(in the rows, 128 means zero)
Each path below is one point turned by a fixed rotation once a step. After each direction that follows a path, write how fast that rotation turns it, in deg/step (0 if it stays still).
Each turn is a multiple of 5 degrees from 10 to 175, or 0.
Each row of a path follows its step; steps can be skipped.
path 1
step 0: [120 124 136 119 120 121 129 129 124 130 123 131 124 133 120 125 132 126
 129 135 120 131 127 120 120 118 132 130 135 119 127 132 123 131 132 134]
step 1: [124 132 114 126 129 125 122 134 132 118 123 121 132 134 134 125 135 123
 129 120 128 128 126 131 118 117 127 128 132 136 123 127 132 129 129 129]
step 2: [121 126 134 119 127 125 130 129 128 126 129 142 130 131 124 129 136 139
 139 130 124 132 130 136 124 121 127 123 129 125 132 135 134 125 118 126]
step 3: [124 132 128 117 134 117 120 133 131 129 125 130 138 138 125 128 129 121
 129 128 132 126 115 121 126 125 123 129 135 127 125 128 122 126 136 132]
step 4: [119 129 126 121 126 133 127 134 132 119 133 121 129 129 124 121 136 137
 124 129 121 126 135 140 125 124 126 127 137 134 129 140 130 130 129 131]
step 5: [115 119 132 121 129 117 133 127 131 134 124 133 131 128 131 121 135 124
 125 126 132 139 123 123 124 122 127 120 134 121 122 129 129 126 120 125]
step 6: [120 132 114 123 136 124 124 126 130 126 127 133 138 131 127 127 131 135
 132 132 124 127 131 133 120 126 126 141 137 132 126 123 128 125 135 134]
step 7: [118 130 136 116 125 123 129 137 126 129 128 130 121 132 120 122 134 119
 131 132 130 133 131 136 126 127 130 129 127 128 124 136 134 135 121 137]
step 8: [125 124 118 125 127 121 123 135 131 128 129 128 131 140 136 117 133 127
 133 129 128 130 124 123 127 125 130 131 139 129 121 130 128 116 131 117]
step 9: [117 129 128 122 122 128 126 123 139 127 124 136 126 129 116 132 129 128
 131 129 118 127 133 137 114 121 127 132 132 126 128 133 126 132 130 127]
step 10: [126 126 127 119 129 115 127 132 130 129 129 126 127 143 130 124 133 127
 125 124 132 133 121 127 128 115 123 125 126 132 121 124 139 129 128 138]
step 11: [128 124 126 130 135 128 121 136 130 125 129 135 131 135 121 130 142 136
 135 132 125 132 132 135 121 127 130 127 142 133 133 135 121 123 127 126]
Directions:
[127 133 129 128 127 128 121 125 127 132 128 132 127 128 131 127 126 129
 126 129 127 128 128 127 125 129 126 128 129 124 130 128 125 127 129 129] | 120
[128 129 129 127 126 130 127 128 129 127 128 128 128 125 129 129 127 128
 129 125 129 124 131 136 126 130 125 128 127 126 126 130 132 132 127 129] | 140
[130 129 130 123 128 126 130 126 127 128 125 128 124 126 122 130 130 127
 125 130 127 129 131 129 128 129 129 125 127 125 129 128 126 128 125 126] | 155
[129 128 126 127 129 128 130 124 127 127 128 134 129 130 127 129 129 129
 128 128 131 131 127 129 125 131 126 127 125 131 131 122 132 128 127 130] | 90
[129 126 129 125 128 130 127 126 129 128 131 128 125 127 131 128 133 122
 129 126 131 128 125 128 131 126 124 130 129 125 128 124 127 129 129 128] | 155
path 2
step 0: [132 129 132 133 129 126 129 130 126 131 130 123 135 130 145 124 140 121
 124 107 134 130 125 121 130 138 131 128 118 123 120 125 130 132 121 130]
step 1: [139 131 132 130 133 122 129 133 142 129 138 122 121 125 129 122 134 135
 132 114 141 121 138 135 126 132 130 128 126 135 124 137 121 130 120 135]
step 2: [131 122 129 125 127 116 127 134 127 139 127 130 123 130 123 133 137 136
 125 112 133 123 134 134 135 119 135 138 140 121 128 132 137 128 119 127]
step 3: [130 138 126 128 134 129 129 140 117 131 128 125 111 138 118 123 130 135
 127 124 125 127 125 129 133 129 139 129 136 133 113 122 130 131 122 136]
step 4: [129 122 138 128 138 128 116 139 124 121 137 128 125 138 130 129 129 122
 125 119 128 128 122 120 139 132 134 136 123 115 116 120 123 130 125 126]
step 5: [138 124 127 130 138 129 122 133 132 140 134 126 126 133 133 127 125 126
 131 118 137 138 124 132 125 131 127 135 118 140 115 133 114 129 123 123]
step 6: [129 124 134 128 122 114 118 132 125 138 132 124 132 123 124 122 138 132
 131 116 147 126 121 133 124 128 134 136 133 126 128 131 122 132 135 122]
step 7: [126 135 123 119 129 125 128 147 121 134 125 131 123 130 135 129 147 129
 135 123 136 131 130 130 125 129 139 128 134 139 125 128 133 131 127 137]
step 8: [127 135 126 121 142 121 127 133 124 123 141 123 125 137 136 123 141 139
 118 130 132 127 131 129 136 138 134 133 134 116 126 125 126 130 124 130]
step 9: [137 126 128 130 134 131 129 139 129 134 133 117 122 132 133 134 126 131
 126 120 127 139 135 116 136 137 133 132 131 128 121 141 126 134 116 118]
step 10: [131 126 134 126 135 122 112 121 124 130 132 111 116 123 126 133 127 135
 131 117 132 122 126 131 129 126 134 134 129 131 117 138 123 129 133 123]
step 11: [124 128 131 121 128 129 125 131 122 143 128 122 122 133 133 129 131 115
 132 117 141 120 126 123 130 126 139 140 126 138 123 124 141 124 129 129]
Directions:
[127 126 127 129 126 128 122 129 130 128 125 125 126 130 128 128 124 124
 126 128 127 128 126 129 126 133 126 130 128 129 125 127 128 124 130 127] | 60
[130 130 129 124 124 128 128 128 129 127 126 128 127 129 124 129 128 130
 125 124 128 129 128 129 127 125 125 131 128 130 130 134 126 129 131 124] | 90
[126 127 125 130 128 126 126 127 125 132 125 126 126 124 123 132 127 130
 132 126 129 128 126 129 127 127 130 128 130 128 132 128 127 128 126 128] | 90
[126 128 126 128 127 125 131 128 126 125 125 128 128 125 132 127 132 129
 128 127 129 131 129 129 128 135 127 128 129 129 131 130 125 127 129 126] | 45
path 3
step 0: [136 123 123 128 125 128 131 131 127 135 132 140 126 127 133 129 125 133
 133 136 138 129 126 126 110 129 123 125 137 125 135 126 126 129 133 121]
step 1: [122 131 128 134 130 118 124 137 125 137 126 129 129 134 118 117 133 127
 133 121 131 124 124 120 125 133 122 124 130 133 125 130 118 116 124 131]
step 2: [127 135 142 132 135 121 138 121 124 126 128 131 129 134 132 136 136 137
 128 125 131 126 130 134 129 137 118 121 130 125 126 127 125 136 135 131]
step 3: [118 122 127 126 128 120 135 134 128 120 129 127 122 131 124 127 114 129
 125 136 126 131 135 134 130 129 121 129 124 137 119 131 123 123 138 122]
step 4: [127 134 135 133 125 117 125 120 122 123 124 126 129 123 129 135 117 122
 136 125 122 123 122 122 132 117 126 132 119 118 132 128 125 127 133 122]
step 5: [127 126 129 120 125 126 129 127 134 131 131 127 135 125 137 133 129 116
 133 129 144 135 132 137 134 122 126 126 119 129 125 134 123 132 119 123]
step 6: [133 119 130 136 124 134 127 128 129 133 132 138 128 119 127 125 118 126
 134 122 130 137 126 132 119 127 122 132 133 128 143 136 128 128 132 128]
step 7: [129 137 128 126 136 126 123 128 129 130 130 131 130 130 120 120 125 132
 125 127 135 129 117 122 124 133 128 128 124 129 129 141 116 126 113 135]
step 8: [125 131 132 123 139 126 131 114 126 133 129 143 126 130 126 134 137 132
 125 127 134 129 126 129 125 136 122 133 137 133 125 130 133 130 134 120]
step 9: [114 130 132 126 131 121 131 138 139 128 120 134 125 138 123 125 118 134
 136 133 123 126 133 133 128 130 132 133 131 132 127 131 129 120 129 127]
step 10: [126 141 137 130 133 125 122 125 121 124 125 133 131 125 128 129 120 132
 135 133 126 129 128 121 132 125 127 115 121 122 126 119 133 133 130 118]
step 11: [124 126 129 123 119 131 125 133 135 129 129 131 125 135 135 139 130 117
 130 132 131 132 131 131 117 123 124 118 119 132 119 129 123 125 127 118]
Directions:
[127 125 125 127 125 127 127 130 129 130 129 128 125 127 128 130 126 130
 126 124 129 130 133 129 123 128 128 131 130 130 126 129 130 126 132 126] | 130
[126 127 128 130 124 128 130 122 128 128 129 125 128 126 128 130 125 125
 127 127 129 131 128 129 131 128 130 126 128 127 127 129 123 126 131 132] | 40
[129 127 128 125 126 127 128 130 126 125 129 127 131 123 126 132 128 127
 128 127 127 127 126 131 128 124 125 130 128 131 130 131 130 130 124 130] | 45
[126 122 126 129 127 130 131 130 126 128 128 131 130 132 129 128 124 129
 127 131 127 128 128 128 131 128 127 128 132 124 130 130 129 127 127 128] | 120
path 4
step 0: [124 131 130 129 132 118 131 127 128 131 124 127 139 121 138 122 119 132
 131 130 134 135 120 132 119 138 134 132 130 127 136 129 144 115 136 116]
step 1: [128 121 129 116 134 132 131 131 127 120 131 129 124 124 132 130 114 138
 121 127 134 136 147 134 126 122 134 126 119 124 124 138 118 122 123 134]
step 2: [128 132 140 127 124 133 118 121 124 132 117 126 146 125 131 126 118 127
 128 129 127 132 118 133 125 136 142 132 128 123 131 137 132 135 139 122]
step 3: [126 126 119 115 137 126 134 129 123 132 136 132 126 123 127 122 112 136
 123 133 142 130 137 135 129 126 124 129 136 127 125 136 141 121 126 133]
step 4: [130 129 141 129 119 125 125 121 126 119 127 133 134 115 137 134 122 126
 128 135 131 138 132 132 128 133 146 126 132 123 119 131 117 132 129 124]
step 5: [132 131 122 121 141 131 117 127 125 135 128 138 138 132 116 123 115 132
 128 136 131 130 130 136 124 132 119 130 125 122 120 137 139 137 126 128]
step 6: [127 129 137 131 129 121 131 126 131 122 134 136 121 110 136 125 124 125
 128 134 128 142 128 137 130 139 134 128 140 124 130 130 134 114 135 127]
step 7: [133 133 127 123 133 126 124 130 125 128 129 134 135 133 129 135 111 134
 128 129 133 132 136 134 120 132 122 120 112 121 117 135 115 131 124 119]
step 8: [127 124 137 127 129 132 112 127 132 128 123 136 132 125 130 124 122 124
 128 127 124 146 121 136 122 138 132 130 131 128 139 135 143 124 133 136]
step 9: [126 141 127 121 131 126 136 129 122 128 136 123 121 125 136 123 113 136
 122 126 140 129 136 132 127 136 123 116 123 124 122 136 126 120 137 124]
step 10: [133 119 137 123 115 134 114 130 128 131 124 135 137 128 139 140 114 125
 128 129 131 140 124 136 124 127 134 125 134 128 130 136 122 132 123 132]
step 11: [124 142 125 122 131 130 119 123 122 126 129 127 131 129 127 115 121 134
 124 130 140 133 133 126 129 140 127 119 126 127 120 131 149 134 133 130]
Directions:
[127 129 130 125 128 127 127 126 127 131 132 126 126 126 133 127 132 128
 127 130 128 129 130 128 127 124 127 129 127 125 125 126 128 122 129 129] | 130
[130 129 127 131 131 125 128 127 129 127 130 133 127 126 125 129 130 126
 131 133 125 129 128 129 129 129 126 129 129 126 124 125 128 129 126 126] | 45
[127 127 126 124 130 130 124 128 128 129 129 130 133 132 129 127 131 128
 132 129 130 127 121 130 126 127 127 128 130 127 129 128 128 126 126 127] | 135
[129 127 127 130 128 130 127 127 127 126 123 128 126 128 126 131 128 128
 129 133 133 127 127 123 126 129 126 130 129 125 128 128 126 124 131 131] | 0
path 5
step 0: [134 129 106 125 128 122 127 130 132 127 119 125 119 130 118 138 127 126
 139 128 129 132 131 129 123 127 120 132 137 116 127 131 130 136 126 130]
step 1: [138 122 127 137 130 111 127 109 137 129 134 127 121 121 125 134 129 136
 129 133 135 128 133 127 123 127 125 126 128 117 130 133 125 129 123 123]
step 2: [121 120 131 128 130 110 131 121 128 118 127 132 134 126 125 128 132 134
 130 119 132 121 131 127 125 114 132 124 129 127 117 132 129 117 132 139]
step 3: [128 143 113 117 128 119 129 127 130 125 117 130 132 134 125 138 123 123
 127 121 134 132 136 130 119 123 129 126 138 130 124 130 123 126 129 138]
step 4: [141 134 127 124 121 117 124 123 134 125 131 125 113 134 123 139 128 130
 134 133 135 134 137 119 122 122 132 134 135 126 131 129 131 131 123 118]
step 5: [126 118 138 131 130 115 126 119 130 118 130 137 121 116 124 126 119 129
 128 131 131 132 140 120 125 120 136 137 120 122 123 135 128 125 129 132]
step 6: [122 125 130 118 127 117 124 120 124 130 110 128 138 124 127 128 118 124
 137 120 132 130 133 130 128 122 130 130 134 130 133 133 131 120 131 143]
step 7: [137 145 130 122 118 119 132 120 129 137 118 133 126 126 127 131 128 127
 127 126 137 132 132 121 125 124 131 125 144 134 133 126 127 128 134 120]
step 8: [129 128 133 127 116 118 131 137 128 118 128 142 114 122 120 122 128 132
 133 131 126 132 133 115 127 122 137 133 136 121 127 129 132 134 128 123]
step 9: [126 122 124 122 126 121 129 125 128 127 121 132 131 111 121 122 113 127
 135 122 124 134 138 127 125 130 120 134 126 115 132 131 129 135 125 138]
step 10: [139 125 132 127 117 115 130 120 131 142 119 123 140 118 129 133 129 131
 135 120 131 126 129 129 126 123 122 120 136 124 138 131 131 124 132 127]
step 11: [129 134 133 131 118 118 138 132 127 123 131 142 133 125 130 128 138 133
 122 123 127 132 135 123 128 120 131 119 141 121 123 130 122 129 138 123]
Directions:
[129 128 130 129 131 127 133 131 127 129 125 125 129 128 129 127 129 130
 126 127 127 124 131 129 129 125 127 127 130 132 131 128 125 123 129 130] | 90
[127 133 129 126 128 129 129 132 126 127 128 127 126 131 127 130 128 126
 126 132 127 125 129 126 128 125 128 128 133 126 127 130 127 134 128 127] | 90
[129 128 128 127 128 127 127 130 130 130 128 127 127 123 127 128 130 126
 125 128 128 125 126 124 126 123 127 128 124 130 125 125 132 127 131 125] | 125
[123 125 126 124 129 128 130 129 124 126 129 133 125 127 129 128 129 129
 127 129 125 128 130 129 129 127 130 126 125 127 127 129 129 128 131 132] | 115
[129 127 127 129 126 128 128 127 131 128 127 130 126 129 128 132 131 128
 122 130 129 129 129 126 133 129 129 127 129 126 133 127 130 125 128 125] | 110
